One vector is turned by the same rotation once a step. Each row is the vector after some number of steps, and that number follows the row.
The counts run from 0 to 455.
[-11   9  -5  -1   3   8  12  -4  -9  -2   8 -13  19  -2  -2  12   7   6
   4  -4   7 -16  -7  -4  -6  -9 -17 -11 -20   4   3  -4  16  -6   5  -4
   6  -9 -11  -5   2  -4  -7  -9   0  -5  -4  -6  -9  10  -1  -1]	53
[ -4   9  -8   3   4  -2   0  -5  -4 -12   8   5  17   6   7   7   7   8
  -3  -1  -9   7  -5   1  -3   8 -13 -17 -19 -10   6   2  10   8   6   3
  10   1  -7  -4   5  -6 -17 -11 -10   2 -20  -3  -1   4  12  -4]	328
[-11  -2   6  -8 -17   0  11  -4 -14 -12   7   2  12   9  10   5   8  -1
  -3 -18  -8   3  -9  15  -3   0  -8  -2  -8   9   0   4  -2  -2   6 -13
   9   9   1 -11  -1  -3  -4   1 -12  -9 -20 -11  -7  -5   4 -12]	257
[  2  -2 -11  18   6  -2  -2  -5  10  19   8   2  18  -5 -13 -11   3   3
   4   7   0  -3  -2  -2   5   1  -8  -4   1   4  19   7 -14  -3  -6   5
  -8   9   1   5 -10 -14  -9 -12   9   2   7   5   2 -21   2   6]	161
[  5 -10   6  -1  -7   6   0  -4   2  11   9 -11  17  16  -6 -13   2   1
   0  -7   5  -8  -8  -4  10   8 -10  -1  -8   6  15  13 -20  -3  -5 -17
   0   9   7   5   0  -6   0   1  -2 -10  -1  -3  -4 -15   1 -18]	21
[ -4  -5   0   8  12  -1   1  -1 -20  -3  -5  -7  14  -5 -11  16   8  14
  -2   0  -3  -3  -4  -7   8   2  -8 -13   5  10  20   1  -3   4  18   8
  -5   2  -4  -6  13  -5  10  -2   4  11  12   5   5  -7   3  13]	427
[-11  -6  -4   7  -3   0  -2   2 -14   3   0 -19  16   2 -10  -8   2  13
   2  -6  -8  11   8   3  14  12  -7  -5  -7  18  18  -4   8  14   5  -4
  -8  13   0 -10   2   4  -2   1  -3  10  -8   7   5  -5   7   1]	152
[ -9  -6  -8  18  -5  -8  14 -21  -9 -13   4   7   6  -4   1  19   3   4
  -2  -1 -19  10  -4   1  -3  -4  -2  -6   4 -12  -5   8   5   8  15  10
   8   9  -6  -1   1  -7  -4   4   6 -14  -6 -13  -2  -8   6   8]	324
[ -7   1 -10   6   4   6   8 -16 -13 -15   8   5  13  -4   6  15   3   7
   3   1 -22  12  -2  -2  -2   5  -4 -18 -10 -10   0   4   8  10   9   2
   9  12  -6  -4   9  -8  -6  -5   0  -5 -14  -7  -2  -5  11   7]	326
[-11 -12  -6   9  -3   0  15 -14   6   6  16   0  26   0   2  -6  -5  -7
  10   9 -10  14   9  -6  -9  -7   3   5  -7  -2   3   5  -3   4  -7  -4
   3   7   8   4  -2  -3  -6  -2 -20   2  -8  -2   9 -10   3   2]	387
[  2   5  -4   1 -11   7   9  -7   4  -4  15   4  10   6   1   8   5   5
  -6  -5  -7  -6 -11  -6  -1  -4 -15 -17  -4  -5   4  14  -7 -12   0   1
   6  -3  -5  10   0 -22   2 -13  11 -16 -11  -2  -2 -13  -8  -6]	174
[ -7 -16  -1   1   0  -6   7  -9  -5  -8   6  -1  12  18  -1   5  -4   1
  -5 -10 -18  19   5  -3  14  -4  -9  -1 -11  -5   5  -3  10  11  10  -6
  -8  -2   3  11  -7  -5  -4   5  -7  -9 -10  -9   9 -13   2 -14]	240
[  6  -5   3   0  18  -2   2  -5 -11  -4   7  15  18   2   0   8  10  -9
   0   1   6  -2 -14   0 -12  -5 -11  -1 -12 -24   6   0   5  -2   9   3
   4  -9  -6  -4   2  -3 -14  -4 -24  -2  -1 -11   2  -4   5  -5]	193
[  2  -2  -3  11  -2   3   5  -9  -1  18  12  -8  16   5 -15 -13   3   2
  11   7   1 -13   2  -8  12  -3 -11  -6  -4   7  16  12 -10  -5  -9   1
  -3  11   0   4   4 -12  -2 -10   7 -14   5   1   1 -20  -2   0]	159
[  8  -6  -4   5  21  21  -5  -5 -15   5   4 -14  14  -3  -3  11  -1   6
   6  14  10 -11  -2 -16  -4   4  -6  -9  -3 -21  10  10   1  -6  -2   6
   5   6 -10  -6   8  -2  -4  -5  -4   2   9   0   5  -4   5   9]	280
[  1  -8  -6   6 -12   4  10   0   0   1  10  -9  18 -16  -1   6   3   2
  -1   2  18 -13 -15  -7 -24  -2  -6  -2  14  -9  -2  13  -1 -15   6   5
  10  -1 -10  -6   7  -2   8  -1 -10   0   4   2   2   7 -14   6]	129
[-10  -1  -7  23 -19 -23  13 -15   2 -10   5   5  13  -7  -5  14   5   6
  -7  -1  -8   4  -9   2  -8  -5  -6  -1  10  -3  -3   8   2   3  18  16
  10   2  -5   5  -4  -6   1   1   5  -8  -7  -4  -3   1  -5   9]	322
[ -3  -4  -2   6  10   3  11  -9  -6   7   8   0  20  -6  -5   8   4  -8
  10   8  13 -15  -5  -1 -10 -19 -10   1  -7 -14   5  -3  10 -12   3   9
   1  -9 -10  -5  -9  -2 -11  -8 -13 -12   6 -12  -2  -3  -3   0]	56
[  4  -3  -3   6  -4   2   1  -5  -4  -7  10   8  19  -8   8   6  10  -1
   5   4   9  -4 -11   2 -23   4  -4  -5  11 -15   3  15 -14 -11  -1   7
  15  11  -4 -12   8  -7  -1 -13 -16   8  -3   0   2  -4  -2  10]	266
[ -4  -9   4   9   6  -1   5  -5 -23  -4  -4 -13  14  -5 -10  14   3  12
   1   3  -2  -6   0 -12   7   2  -5  -7   5  11  16   7  -4   4  19   2
   1   7  -1  -7  17  -3  15   3   5   7  12   4   1  -5   2  11]	426
[ -4  -2   1   7  12  -6  -2   4 -23  -4  -5  -5  12  -3 -10  16  11  10
  -6  -1  -4  -2  -5  -2  11   0 -13 -11   1   7  22  -2   2   4  19  12
  -8  -2  -9  -6   8  -8   6  -6   1  13   8   5   8  -9   5   9]	428
[ -1   4  -9  -5 -11   8   4  -6  -3  -1  25   8  10  10  -1  -4  11   2
  -4  -8 -18   3  -2   2   1   6  -9 -13  -1  -6   5   5   2  -3  -1  -4
  -3   4 -13   6   1 -16  -4 -13  -1 -10 -16  -1  12 -22  -8   3]	311
[ -4  -8   1   0 -12   8   8   4 -13 -10   0  -8   5 -15   1  15  -2   7
  -6  -2  -1  -9 -10   3  -9   9  -8 -20   8   1   2  11  -4  -5  18   1
   7  18  -8 -10   3  -2   7   0  12  -5  -9   3  -7   2   2  -2]	410
[-14  -1 -13   9   0  -3  20  -2  -2  -5  -4  10  14 -16  11  19   8   3
  -3 -12  -3   4 -14  10 -15  -8  -4  -7   7   9   8  -2  -4  -9   8   3
  -8  -1  -4  -9  -4 -15  -3  -1   5   7   7  -7  -4  -5   8   8]	116
[ -5  -8  -4   6   5   8   9   8 -18  -5 -13  -1  20   4   9   4   4  12
   4  -9   4   6  -6   9   6   7 -12 -12  -9   0  12  -1   4   0   2   1
  -7  15   0 -14  17   0  -7   0 -13   3   0  -4   0   0  20  -7]	343
[ -6  -4 -10   6  -6  -2  -4 -21  13   3  17 -10  13  -2   0  -1  -4  -3
  -8  -4  -7   2  -6  -5 -16  11   3   9  -5  -3   3  14 -11   2  -1 -18
  14   5   4   4 -20  -1 -11  11   2  -4 -13  -6  -8  -6  -3   3]	317
[-10  -4  -9  21  -9 -18  13 -19  -3 -11   3   5   8  -7  -5  17   2   5
  -4  -2 -12   7  -5   1  -5  -7  -3  -1   8  -8  -4   8   1   4  18  12
   8   4  -7   0  -2  -6   1   2   3 -14  -4  -9  -3  -4   0   8]	323
[  3  -6  -1   8 -11   6  -6  -1  -3  14   3 -23  20   6  -4 -14   3   5
   2  -6  22  -9  -4   0  -2  10  -5  10   3   3  11  10  -5  -9 -14  -5
   3  11  -1 -13   0   9  -7  -2 -18   2   2   1  -1   1  -6  -1]	213
[ -6 -14   1   3   3   8  15   3 -21  -7  -9   0  20   2   9   8   2   8
   7  -4   0   7  -1   8   1   0  -6 -12  -4  -3  10   0   2  -1   2   4
  -2  16   2 -16  19  -1   0   0 -16   3  -1  -5   2  -4  19  -8]	342
[-10   1  -7   6 -18   2  26  -3  -4  -1   7   4  15  -2  -1  -1   6   7
   7  -4  -2  -6  -7   8   1 -10 -15 -16  -5   2   0   5   2  -6   1   3
  -1  11  -8  -3   9 -11  -4 -10   3 -25  -7  -7  -7  -6   1  -8]	396
[ 15 -11  -1   8  11   6  -8  -4 -16  -8  -3   5   4   8  -2   8   4   5
  -6  -3   3   1 -11   0   3  10 -12  -6   0 -32   6  11  -1   1  10   6
  -2  11 -11  -3   7  -1 -11   3  -8 -12   1  -9   2  -9   9  -7]	415
[  0 -12 -11   4   9   2  -5   2   8  18  10  -7  21   0  -8 -14   4  -2
  -3  -5   1   7  -2  -3  -1   8  -5   7  -6   5  20  -1  -4   1  -5 -10
 -16  -2   5   6 -14  -1 -15   1  -9  14   4   4  12 -14   4  -1]	299
[-14  -5 -13  15 -21 -11  15  -7   1   6   4  -7  12  -6 -11  -1   8  10
  -7 -14  -7   2  -7   3   4  -5  -6   1  11  20  11   1  -2   0   7  -6
 -17   5  -4   6  -1  -6   3   6  12  -8   6  -4   4 -12  -6   8]	306
[  4 -18  -6  13  10   3   2   3  -5  10  -8  -2  15 -16  -4   3   5   1
  -2  -1  16  -9 -12   3  -9   2  -3   2  17  -3  17   8 -13 -11   5   4
 -11   8  -1  -8  -4  -2  -1   4   2   8  18  -1   2 -13   2   7]	353
[-14  -4  -8   7 -12 -15  -4  -7  -3  -9   9 -17  14   9  -6   8   4  11
 -15 -14  -9  14   4  -4   3   1  -8   6  -3  10  10  -3  15   7  11   1
   0 -14  -4   0  -9   1   0   2 -10  13 -10   5  12   1  -9   3]	375
[ -1   3 -12   4  13  10  -1   5 -21   8  -4   2  13  -4  -4   2  17  10
   5  -6   4  -5  -6  15   0   3 -11  -7  -2  -5  15  -7   6  -2  -1   4
 -16  12 -16 -18   7   0 -16  -8 -11   0   7  -7   3  -9   7   8]	207
[  0  -6  -1   0 -12   5   7   6 -15 -13   1  -1   7 -10   0  15   6  12
  -8  -2   0  -9 -13   4  -9  10 -17 -23  10  -2   4  13   1  -7  19   7
   5  12 -11 -10   9  -5   8  -5   8  -5  -9   2  -4   1   1  -2]	411
[ -1 -16   0  -5  -8   9  -1  11 -15  -5   5  -8  11   2   6   9   3   7
  -8 -11   2   9  -1   3  -5   9  -2  -3  17   3  12   8  -6  -8   1   1
  -8  11  -7 -12   7  -3   8   0 -15  18  -1   8  17 -12  -3   3]	357
